In the data rows, the value 128 means zero.
Some points:
[128 106 134 151 179 110 183 105 149 102 109 120 105 135 121 107 101 164
 147 121 102 158 145 169 143 156 158 101 205 146 117 144 117  72 118]
[ 95  80 158 115 165  81 147 124 131 138 117  87 139 102 126  91 173 182
  95 152 138 150 147 122 162 120 128 141 121 122 155 160  86 155  98]
[ 91 147 154  69 119 152 163  91 158  85 128 103 146 154 112 136  84 131
 133 132 102 125 167 113 176  68  93 164 133 116 164 121 123 177  73]
[ 97 161 126 163 120 160 127 204 145 150  59 218 125 100 129 182 163 168
 151 136 181 133 124 151 119  64 157 130 138  96  46 156  84 128 151]
[ 86 139 225 141 155 114  58 102 168 159  88 180 115 112 161 164 122  47
 151 200  89 116 101 186 110 102  45 113 131  66 211 109 148 163 132]
[135 135 112 111 134 118  94 140 149 134 154 146 159 133  86 158 174  91
  77 116 156 108  74  89 146 153 101 129 180 144 119 147 144 165 126]
[139 108  92 157 169 160 141 108 112  94 186  85 127 106 136 126 110 178
 170 141 147 120  84 221 102 181  92 153 119 103  91  87 122 163 157]
[143 147 128 132 144 127 103 142 118 118  94  99 129 129 142 125 104 129
 115  85 139 100 111 143 183 167 116 115 109 130  91  87 144 114  76]
[109 149 142 163  97 191 158 164 130 140 131 167 139 139  91  86 196 134
 151 185 141 128 163 147 133 110 120  65 100  73 134 153 127 119 152]
[112 112 149  91 120 155 164 111 170  80 114 155 131 145 132 132 100  84
 112 145 179 121 157 138 134 132 166 132 121 186  31  66  92  94 119]
[143  86 131 138 136 163 104  84 156  70  94 125 190  90 116 120 166 134
 116 163 136 165 127  69 146 149 153 157 138 132 140 145 187  96  91]
[127 119 101 162 143 123  82  58 140 138 124 112 143 144 156  91 169 109
 147  82 126 118 110  82 100  81 157 157 108 150 135 109 117 133 137]
[106 112 201 104 129 117  93  87  40 112 162 105  87 111 127 130  84 164
 159  49 117 138 163 137 193  92 148  83 127 148  77 134  72  97 145]
[195 147  97  55  79 106  82 132 119 159 113 114  98  99 147 121  90 181
 183  97 160 138 139 121  84 149 128 154 171 130 123 145 105 109 123]
[ 91  68 178 176  89 133 141 152 159 162 105 169 197 157 128 107  95 115
 162  96 140 135 164 138 118 119 163  85 136  97 116 184 177 116 230]
[191 164 139 162 121 127 105 136  89 151  84 177 137 117 115  87 197 119
 163 163 153  52 176 138 109  90 118 108 154  59  76 135 151 160 133]
[165 170 108 100 108 104 142 115 131 129 152 133 136 163 158 108 144 102
 146 130 111  80 113 177 100 140 125 175 118 132 114 103 167  62 143]
[109  51 151 134 132 132 115 135 112 133 122 104 124  61 102 110 149 155
 108 108 101 132  80 125  99 124 132 132  86 119 187  55 145 145 129]
[139  61 143 142  58 111 145 162  78  90 136 117 115 134 129 144 137  64
 154 130 113 103 126  60 116  87 120 191 212 139 123 123 129 143 120]
[163 125 133 184 122 108 175 186 123 122 137 119 128 137 120 160  87 126
  62 164 144 102 127 135 112 141 147 124 114 135 109 127  97  80  99]
[141  89 176  97 133 155 144 136 132 145 146 143 176 115 127 152 132  94
 134  93 139 134  86 126 164  96 118 147  80  97 157 141 105 157  84]
[126  75 113 144 142 101 103 104 130 160 143 112 138 182 118 167 125 131
 104 123 140 135 164 141 155  76  68 121 117 155 102 169 176 163  99]
[122 156 167 107 169 160 132 168  91 147 143 121 137 193 159 106  86 138
  83 112 143 138 100 148  85 151 126 115 166 124 101 120 125 119 103]
[172 111 176  78 182 144 161  28  54 106 114 114 133 174  82 150 150 191
 161  91  66 160 145 127 119 123 167  99 122 147  86 118  56  67 152]
[ 87 101  78  86 105 106 140 169 112 132 116 128 141 148 111 117  89 103
 135 112 103 118 148 119  87 169 142 100  91 137 144 130 133 103  45]
[159 108 129 158 147 134 118 168 169 134 165 171  94 130 138 154 149 159
 126 138 112 113 147 110 148 139 160 172  87 178 173 146 135 208 115]
[ 81 140 156 162 101 154 115 130 185 141 135 124 116 166  90 119 145 181
 230 128 127  70 105 138 120 143 118  83 120 105 104 197 132  86 134]
[ 80 142 115 160 149 142 135  98 122 172 154 137 120 158 129  57  75 172
 114 155 165 185 108  66 124 109 106 208 127 128 145 132 135 145 159]
[133 112  73 103 145 140 118 149 133 198 148 109 101 109 148 163 115 130
 135 125 114 170 130  99 156  96 116 177 115 166 106 131 171  97 157]
[ 75 136  86 127 124  62 129 122 141 157 152 132 175  85 150 159 139  95
 128 172 115 176 149 128 135 176 137 227 136 112 123 167 100 148 118]
[ 99 165  93 141 147 126 113 170  84 176 118  98 161  84  85 191 164  72
 172 131  98 175 177 134 156 176 149 145 143 155 137  63 161 131 133]
[141 152 117 181 127 133  98 125 138 100 115 103 160 104  96 128 114 143
 147 123 139 184 108 118  62  95  92 166 104 187 146 146 102 155 116]
[169 166 133 168 113 147 186  94 218 147 151 111 115  69 119 127  99 163
  90 165  38 156  99  98 101 110 111  50 126 112  68  92 111 206 129]
[161 144  88 140  85  91 105 176 143 134  81 132 122 121  85 135 109 122
  92 139 163  59 102 117 170 126  97 188 108 149 163  77 177 154 151]
[181 159 103  94 127 157 131 121  77 115  91 164 129 133 193  89 129  81
  89 140 112 105 113 166 127 182 116 136 120 140 122 124  85 155 169]
[127 103  46 123 112 141 135 167 159  67 134 107 110 169 141 114  85  77
 107  74 129 113 133 150 132 125 143 121 148  76 161 115  68 144 148]
[119 122 105 138 100  92 115 157 116 168 112 136 137 202 155 129  63 168
 107 165 112 120  98 121 119 167 165 127 143 134 145  82 118 120  89]
[138 173 123 139 106 117 136  96 119 110 106 147  34 134 131 127  81  88
  75  99 161 181 137 141  91 189 156 152  86  91 105 148 117 116 132]
[120 134 104 134 154 138 149 140 136 118 115 101  91  96 104 105 142 126
 101 129  86 122 127 177 194 101 125 150 142 126 152 162 140 113  77]
[192 144  86 138 134 137 119  85  60 101 161 181 118 129 142 145  73 109
 129 116 196  88 159 115 132 108 130  66 133 104 157  87 136  75 104]
[116 152 113 133  74 105 225  89 110 114 107 127 129 121 133 159 155 122
  83  94 171 113 109 168 104 164 152 134 141 158 149 133 173 145 126]
[149 152 169 108 132 105  86 107 102 107 184  29 143 132 100 125 190  98
 130 123  89 204 142 130 177  69 174  84 149 103 172  71 129 153 185]
[128 159 116 146  22 185 132 167 188 131 159 122 179 104 209 121 200 189
  48  94  93 168 146  68 105 139  41  64 141 106 131 107 139 114 147]
[109 149 146 100 164 135 145 139 120 111 221 166 148 127 109  59 122 159
 123  95 126 124 110 138  65 143 183 117 111 157 106 104 175  81 151]
[101 121 116  45 107 131  85  91  91  78 154 145 106 141 146 150 131 156
 106 159 108 112  87 164 146 144 183 102 103 158  99 182 103 106 139]
[100  97 129 113 159 165 101 140 161 169 138  78 114  83  92 129 154 101
 110 115 133  89 198 184 133 125 119 119 154 178 192 111  69 131 103]
[155 109 112  97 124  57 173 126 148 116 151 162  78 141 122  78 128 134
 156 112 174 195 102 113 135 175 102 106  94 146 137 117 117 108 117]
[117 144 155 113 199  98 119 131 143 106  94 120  93 120 156 170 133 109
 176 161 128  59 149  30 129 114  82  82 111  63 148 203 174 106 185]
[110 170 145 148 170 123 104 137 112 144  56 118 103 133 164 163 151  84
 181 194 115  83  95  77 115 119 126 102 138 160 183 207 174 176 155]
There is one direction along which these points spread out most. Take the direction at right angles to it along which they spread out most. Go by this last direction. For each point below, how far along it does it lie, from 0 to 99? 50 is the average, and the first point above lies past it. One standard deviation of the points above along it is 16.
[191 164 139 162 121 127 105 136  89 151  84 177 137 117 115  87 197 119
 163 163 153  52 176 138 109  90 118 108 154  59  76 135 151 160 133] 78
[ 81 140 156 162 101 154 115 130 185 141 135 124 116 166  90 119 145 181
 230 128 127  70 105 138 120 143 118  83 120 105 104 197 132  86 134] 87
[139  61 143 142  58 111 145 162  78  90 136 117 115 134 129 144 137  64
 154 130 113 103 126  60 116  87 120 191 212 139 123 123 129 143 120] 38
[135 135 112 111 134 118  94 140 149 134 154 146 159 133  86 158 174  91
  77 116 156 108  74  89 146 153 101 129 180 144 119 147 144 165 126] 36
[ 97 161 126 163 120 160 127 204 145 150  59 218 125 100 129 182 163 168
 151 136 181 133 124 151 119  64 157 130 138  96  46 156  84 128 151] 76
[110 170 145 148 170 123 104 137 112 144  56 118 103 133 164 163 151  84
 181 194 115  83  95  77 115 119 126 102 138 160 183 207 174 176 155] 61
[141  89 176  97 133 155 144 136 132 145 146 143 176 115 127 152 132  94
 134  93 139 134  86 126 164  96 118 147  80  97 157 141 105 157  84] 44
[149 152 169 108 132 105  86 107 102 107 184  29 143 132 100 125 190  98
 130 123  89 204 142 130 177  69 174  84 149 103 172  71 129 153 185] 53
[138 173 123 139 106 117 136  96 119 110 106 147  34 134 131 127  81  88
  75  99 161 181 137 141  91 189 156 152  86  91 105 148 117 116 132] 45
